In the rows, 128 means zero.
Each run below is a few steps of one of 6 hidden systems, one row a step.
N, path 1, 9 rows:
[[123  61 113 132 127 116 130 115 178 136 115 107 159 172 133 161  86 107
   77 137  95 162]
 [123 124  68 101 147 134 155 136 107 136  52 138 105 134 117  82  87 150
  120 173 131 142]
 [115 173 136 121 124 145 122 140  69  99 119 141 140  72 143  88 149 119
  161 132 200 108]
 [165 147 183 137 118 101 112 121 137 106 213  82 158 105 133 152 135 108
  113 104 140 105]
 [178 127 128 149 142 100 120 108 154 143 144 109  97 181 100 140 122 160
  117 127  40 130]
 [103 108  98 145 145 179 112 114 120 153  61 182  98 158 151 118 156 141
  169 126  93 154]
 [ 87  86 130  96 139 172 141 135 149 137 118 148 162  94 183 144 128  94
  139 118 200 134]
 [131 123 130  92 133  79 180 160 148 138 172  94 136  84  96 143  86 143
   86 138 163  94]
 [122 193 122 150 101  77 136 130 101 113 136 131  92 128  51 102 147 153
  137 138  84 113]]
H, path 2 (9 x 22):
[[110 127 165 178 151 110 112 121  87  90 154  77 171  93 141 109 145 113
  165 114 125  80]
 [ 80 115 132 160  86 137 166 187 135 133  81 100 166 129 114 133 109 115
   93  89 146  91]
 [ 86 137 121  99 103 131 176 123 219 173 159 141  94 138  92 158 123 124
  112 127 113 140]
 [122 167 148 152 126 136 105  47 154 126 178 137 126 151 145 103 141 125
  169 149  72 140]
 [122 145 120 171 105 152 108 117  90  97  59 145 174 168 159  74  95 142
  149 143 125 119]
 [141 129  96  79 110 132 163 162 141 143  86 177 128 134 120 119  78 164
  114 149 190 134]
 [174 146 137  71 160 104 133 100 154 131 209 128 106  96 135 133 112 143
  136 157 157 133]
 [146 121 163 159 175 110 105 112  93  80 150  53 158 114 144 100 113 111
  158 134 120 104]
 [ 73  79 125 155 129 120 157 191 121 113  71  98 168 116 107 137 109 117
  129 110 157 101]]
N, path 3, 9 rows:
[[181 150 156 109  97 116 109 107 117 115 188 144 181 114 168 135 105 128
   87 134 179 113]
 [170 134 137 177 137 101 138 132 117 137 132  72 137 147 124 115 104 167
   99 112  64  69]
 [109 123 118 150 181 155 108 108 120 122  96 103  79 144 115 105 159 117
  203 128  78 156]
 [127 110 127  82 143 169 107  95 159 146 152 185 120 116 179 152 147 112
  153 136 174 172]
 [136 112 125 113 108 120 177 155 158 173 147 144 159 108 154 156  97 171
   75 112 145  70]
 [ 71 142 120 162 131  94 169 167 128 121 103  85 115 117  56 114 128 141
  147 122  94  92]
 [ 89 154 131 121 110 118  93  96 129  86 143 146 108 137  82 118 155  79
  173 153 137 199]
 [171 132 135 114  77 131  99  92 141 124 150 178 179 165 170 139  94 124
   75 141 149 155]
 [151 103 119 166 135 127 146 148 107 130  81  90 166 144 154 104  77 167
   99 122 104  71]]
H, path 4:
[[174 128 172 131 110 156 121 183 175 142 136 123 108 151 119 187 142 125
  143  60 149 124]
 [134  91 149 131 112 125  88  96 168 108 153 120 142 171 124 170 133  71
  112 124 117 198]
 [ 93  79  80 144 145 107 108  85  97 128  94 146 143 142 135 120 140 115
  102 167  72 165]
 [115 134  82 124 147 151 143 132  78 171  84 179  97  90 155 104 169 161
  122 135 118 105]
 [184 205 137 104 104 152 128 158 102 135 137 139  77 104 123 121 164 131
  127  96 169 116]
 [208 140 165 136 117  98  91 153 130  89 148  95 114 166  89 155 115 123
  127 105 127 146]
 [142  31 130 141 165 117  97 136 147 116 116 120 157 166 137 178 114 128
  135 123 108 155]
 [ 71  69  96 114 158 150 129 110 114 154 114 148 136  90 167 146 166  88
  105 136 139 159]
 [ 99 179  93 126 117 117 140 115  76 147 130 127  84  72 106 100 188 101
   85 139 114 126]]
M, path 5, 9 rows:
[[ 77  77 137 142 145 119 170 132 183 148 154 106 174 114 142 150  94 150
  130 124 120  80]
 [ 41 117 119 134 129 115 145  85 167 146 157 134 112 112  99 139 166  98
  140 142  80 152]
 [116 131 133 155  83 106  84 131 115  93 106 150 124 168  72 145 162  87
  126 120 107 187]
 [156 172 137 159  62 138 127 152 132 107  78 138 151 194 112 104  79 150
  122 117 130 115]
 [148 190 107 101 125 169 166  98 155 169 114 134  89 136 153  76  94 162
  120 146 115 108]
 [175 130  93  77 173 133 113  99  86 146 133 146  77  97 156 115 154 124
  107 161 134 165]
 [164  89 128 126 151 104  96 154  59  85 118 125 171  95 150 138 126 124
  121 134 182 122]
 [ 92 111 160 133 143 128 159 157 148 118 149  92 179  88 144 128  94 133
  161 116 176  72]
 [ 77 116 141 111 154 115 162 123 198 156 188 107  96  99  96 163 147 114
  161 118 114 129]]
P, path 6, 9 rows:
[[110 157 153 117 102 146 156 162 193 166 154 153  87 128  94 164 154 145
  159  82 135 109]
 [ 95 106 121 126 167 142 110  73 117 152 168 131 117  86 170 140 190  85
  126 134 107 150]
 [137  91 125 174 152 105 112 127  74  89  87  75 175 139 144  99  98 122
  115 141 102 110]
 [131 146 136 152  67 123 142 175 158 129  89 168 142 180  89 138  97 181
  139 105 124 103]
 [ 97 157 113  88  97 146 129  92 162 156 154 193  98 117 127 143 168 104
  118 140 136 174]
 [138 136 107 116 169 110 112  80  76 104 144  76 122  95 144  83 125  83
  109 174 124 150]
 [193 147 152 150 137 112 130 165 123 104 118  86 140 154 119 107  73 181
  155 118 130  79]
 [138 121 150 106 106 163 135 150 199 167 149 180 119 147 143 181 136 151
  148  92 152 130]
 [ 80  74 101  99 168 133 126  96 128 141 139 121 122  87 143 152 159  65
  110 145 132 178]]
E, path 7:
[[161 185 159 101  73 149 124 122 172 110 151 124 132 162 124 126  97  93
  116 122 177 161]
 [187 154 143 134 131  85  73  90  73  74 161 136 142 137 123 106 126 141
  144 160 125 146]
 [164 110 118 149 179 139 121 143  95 138  90 143 109 134 149 112 125 197
  186 126  99  93]
 [143  86 129  89 160 168 166 166 179 163 116 112 123 118 167 156  93 135
  129 107 175 115]
 [117 106 135  94 136  84 134 120 126 118 193 109 160  70 126 156 131  88
   81 148 171 136]
 [ 68 134 111 162 140  84 133  98  94 135 154 127 125  88 100 112 174 137
  136 141  67 101]
 [ 74 129 121 161 116 172 155 125 187 162  85 123 104 170 119 120 128 126
  154 108  74 131]
 [135 130 137 113  69 141 120 120 179 112 118 138 153 181 124 141  89  85
   87 132 156 184]
 [159 167 117 129  89  86  88 109  52  86 129 172 150 125 116 105 131 140
  106 165 148 142]]
E, path 8 (9 x 22):
[[ 89 118 148 162 131 110 152 156 115 129 147 127 168  84 128 132 142 167
  160 105 131  47]
 [119 150 137 122 129 138 179 109 201 178 173  88 110 128 137 126 110 137
  107 113  88  95]
 [112 108 115  99 135 102 119  74 170 119 158 124 111 150  98 140 117  90
  123 171 102 201]
 [ 83  92 105 158 109 110  97 112  90  96  85 194 172 145 117 123 139 135
  146 158 115 154]
 [108 165 114 149  80 164 163 156 113 143  63 151 147 137 147  88 100 157
  116 118 147  76]
 [164 197 146  88 105 131 156 146 158 118 152  94  99 126 102 103  86 120
  126 129 179 128]
 [160 137 163 120 153  88  87 105 125  82 199 138 130 126 106 138 138 141
  193 148 135 145]
 [138  84 125 165 173 137 112 101 120 142 127 148 156 139 182 125 122 185
  171 131  80  90]
 [129  79  90  98 156 146 178 142 163 170  94 106 125 130 161 130  76 142
   84 139 131 119]]
G, path 9 (9 x 22):
[[ 79 147 115 175 137 139 157 120 137 142  95  67 110 137 111  87 127 115
  131 123  60 104]
 [ 87 142 130 148 118 145 120 119 171 120 101 147  95 182  81 126 140 117
  195 127  89 170]
 [111 157 137 137  55 122  96  97 144 103 136 201 159 171 111 135 132 115
  128 143 137 173]
 [186 195 141 136  73 145 110 106 103 124 137 159 151 149 171  98 109 149
   94 130 145 107]
 [220 148 132  93 164 157 120 139 113 134 126 136  92 130 168 116 114 172
  154 126 158 115]
 [149  75 114  71 184 109 125 151 109 122 143 149 125  82 135 153 125 136
  146 150 191 147]
 [ 90  95 116 120 146  83 165 150 102 125 144  95 165  56 121 128 118 116
   89 141 158  93]
 [ 91 122 130 161 155 117 176 145 149 145 120  52 121 112 106 111 112 136
  131 112  79  75]
 [ 83  99 125 150 149 120 129 115 180 129 117 117 105 168  79 142 130 125
  177 130  57 155]]
M, path 10 (9 x 22):
[[171 130 141  87 136 113 112 108 112 127 199 159 142  79 166 152 144 129
  104 135 177 127]
 [141  85 147 129 166  89 131 135 119 101 155  39 156 104 125 140 100  93
  101 127 137 118]
 [ 56  69 124 144 167 115 152 152 160 123 107 119 136 127  97 141 115 145
  196 127 116 117]
 [ 74 134 141 130  85 124 122 106 179 140 169 202 141 136 107 164 158 132
  151 124 121 145]
 [145 162 139 145  63 107 108 107 144 113 145 109 135 171  97 132 122  86
   61 126  98 164]
 [144 144  97 144 125 135 140 139 113 117  48  99 106 180 104  80  82 145
  127 141  93 136]
 [136 158  98 104 129 165 135 116 118 149  90 206 106 127 153  91 123 180
  168 156 150 128]
 [174 160 131  79 122 134 117 105 101 134 171 144 126  85 171 126 143 105
   84 140 183 138]
 [163  99 131 117 176  94 131 160  91 103 131  42 131  92 117 128 102 107
  106 130 154 113]]
G, path 11, 9 rows:
[[178 185 132 114 125 111 111 142 101 104 134  95  63 136  66 112 147 108
  130 125 123 161]
 [124 126 143 138 116 111 106 157 103 122 150 201 131 106 113 168 187 162
  170 100 143 104]
 [129  92 157 136 118 161 133 122 167 140 149 129 194 130 203 154  99 120
  106 103 162  99]
 [191 120 114 111 155 123 130 122 126 133 121  52 106 148 137 118  94 103
   63 136 102 147]
 [120 121  97 125 169 109 115 139  70 134 113 139  66  94  93 127 196 130
  146 130  94 143]
 [ 41 112 144 143 116 157 134 141 141 126 123 151 161  92 142 144 162  96
  173 106 170 119]
 [133 144 165 142  79 129 142 141 182 112 138  67 160 163 117 137  83  88
   87 103 139 125]
 [194 147 124 139 123  97 107 120 119 145 148 125  83 165  95 147 148 158
   98 117  54 135]
 [118 102 119 139 153 158  87  93  98 141 128 195 127 119 177 138 188 138
  166 126 115 137]]
P, path 12 (9 x 22):
[[ 88  58 105 137 125  81 136 147 147 144 125 144 142 134  84 186 142 129
   89 128  90 144]
 [ 73 137  77 133 119 113 146 129  72 144  90 182 130  87 118 103 155 156
  119 156 123 109]
 [129 202 140 154  86 166 103 121  82  94  85 127 128 139 135  76 142  98
  142 122 151 135]
 [190 173 162 132  86 112 104 110 153 115 174  96 118 172 105 136 124 107
   92 113 104 150]
 [189 112 105  94 159 105 138 102 148 171 174 143 105 127 148 143 110 174
   92 153  93 124]
 [155  79  95  90 184 160 126 146 112 131  80 150 119 120 165 117 102 150
  163 147 171 141]
 [111 109 149 117 126 127 126 192 129  81 103 108 132 122  85 152 131  90
  162 106 197 154]
 [ 93 146 148 136 108  96 157 157 138 141 182  98 120  77  84 160 173 112
   98  93 128  92]
 [113 141 115 163 148 157 138 101 105 175 128 113 118  99 182 111 172 137
  108 108  72  78]]

Which system made each of these runs?
path 13 (2 x 22):
[[137 161 163 114  70 128 122 151 162 126 170 146 126 130 100 176 158  94
  101  89 170 148]
 [192 142 170 146 109 116  94 117 117 134 193 121 143 128 160 161 160 129
   91  92 115 103]]
  G
path 14, 2 rows:
[[103 142 146 100 136 106 142  93 139  95 184  74 159  88 128 106  97  81
  124 159 167 134]
 [123 144 148 142 159 132 177 131 168 138 147  55 130 118 134  95  83 151
  149 122 110  68]]
  P
path 15 (2 x 22):
[[142 122 131 134 134 103  82 146  80  89 115 106  97 130  81 146 182  77
  120 116 121 181]
 [136  75 110 153 126  87 102 160  88 137 114 159 132 136  99 181 172 150
   90 109  87 130]]
  H
path 16, 2 rows:
[[110 169 157 106 119 131 167 128 179 158 203 138 112  83 120 143 142 144
  148 111 145  89]
 [136 178 179 167  98 134 111  93 153  98 167  73 158 158 136 105 110  97
  135 115 104 116]]
  H
path 17, 2 rows:
[[141  82  95 108 157 129  92 120  74  94  78 152 149 128 156 118 115 109
  125 167 165 179]
 [137 147 136 117  98  93 144 195 118  87 104  97 132 129  59 126  94 119
  119 123 180 128]]
  P
path 18 (2 x 22):
[[132 131 143 116 171 150 157 124 169 133 139 108 137 122 159  99  71 169
  192 141 146  84]
 [113  87 116  76 165 131 138  97 176 165 179 156 103 100 145 168 150 115
  124 144 135 165]]
  M
path 19, 2 rows:
[[ 93 144 130 121 154 117 160 163 118  99 117  94 126  91  91  95 100 142
  192 143 168  92]
 [ 98 134 168 132 101  96 152 160 160 113 182 129 175  99 107 153 112 145
  145 115 171  79]]
  H
path 20, 2 rows:
[[179 186 129 144 106 170 120 158 111 132  71 135  76 172 117 103 140 149
  144  95 114 121]
 [187 130 145 107 118 116  79 114 132 124 170 163  99 152 115 175 168 111
  120 113 126 182]]
  P
path 21:
[[181 128 140 159 121  95  95 114 115  89 119 136 153 193 116 109  80 176
  153 147  91 127]
 [113  95 108 163 170 141  94  76  79 118 103 135 152 129 185  95 141 133
  151 153  88 129]]
  N
path 22 (2 x 22):
[[ 87  88 119 147 158 183 115  98 157 147  98 117 110 152 160 134 156  80
  153 113  91 173]
 [134  99 107  61 148 157 156 140 175 152 114 156 117 125 154 141  90 130
  131 143 188 158]]
  N
path 23:
[[118 163 133 128  90 122 175 166 133 127 114  60 133 115 100 109  95  93
   70 112 153 105]
 [151 159 139 135 143 104 143 138 159 152 165 109  63 134  77 145 155 162
  149 107  69 103]]
  G
path 24 (2 x 22):
[[148 169 106 116 141 123 177 121 140 183 153  95  79 103 129 110 125 154
   84 125  85  85]
 [174 122 123 134 180 176  96 110 111 141  99 146  89 148 177 117 147 157
  190 120 104 134]]
  P
path 25, 2 rows:
[[185 140 119  84 131  87 146 151 140 134 146 164 116 132  98 134  82 199
  136 154 151 109]
 [184 108 166 110 180 133 116 115 148 122 186  93 143 109 182 140 106 135
  161 124 155 107]]
  H
path 26 (2 x 22):
[[144 191 166 100  94 155 120 124 158 122 172 174 123 120 134 129 135 132
  177 120 188 129]
 [203 125 139  92 134 110 131 134 159 140 168  74 105 137 125 158 103 112
   68 120 130 144]]
  M
path 27:
[[150 125 110 159 135 171 142 125 115 168  76  98 131 145 188 103 117 149
   88 106  86  89]
 [142 109 115 144 124 141  92 140 140 119  67 158  98 198  99 147 137 132
  162 120  94 183]]
  P
path 28, 2 rows:
[[137 100 152 106 170 100 111 157 135 100 165  96  97 106  80 171 158  99
  172 112 150 161]
 [100  78 148 173 124  87  96 126  98 104 156 120 183 115 123 170 171 104
  110 109  99 124]]
  H
path 29 (2 x 22):
[[116 141 109 127  93 139 133 135 140 112  67 195 146 175 114 103  81 168
  158 158 146 139]
 [139 176 105  82  92 124 157 104 158 141 141 185 126 137 131  97  76 167
  115 175 154 133]]
  G
path 30 (2 x 22):
[[198 165 162  94 103 164 111 128 176 130 148 148 116 169 153 140 102 129
  137 115 168 149]
 [158  75 128 155 138  98 122 166 111 131 114 165 170 141 134 154 112 200
  131 113 115  79]]
  N
path 31, 2 rows:
[[120 127 124  88 146 156 148 167 104 133 122 130 128  62 159 131 140 110
  127 117 216 112]
 [141 128 154 112 156  86 145 170 119 124 190  94 115  66  96 161 148 134
  135 105 156  88]]
  M
path 32:
[[102 174 130 103 111 145 164 144 142 173 165 160  98  66 129 143 180 133
  127 104 159  96]
 [106 146 168 149  73 113 148 167 184 127 161 119 134 145  77 173 136 125
  126  84 129 107]]
  N
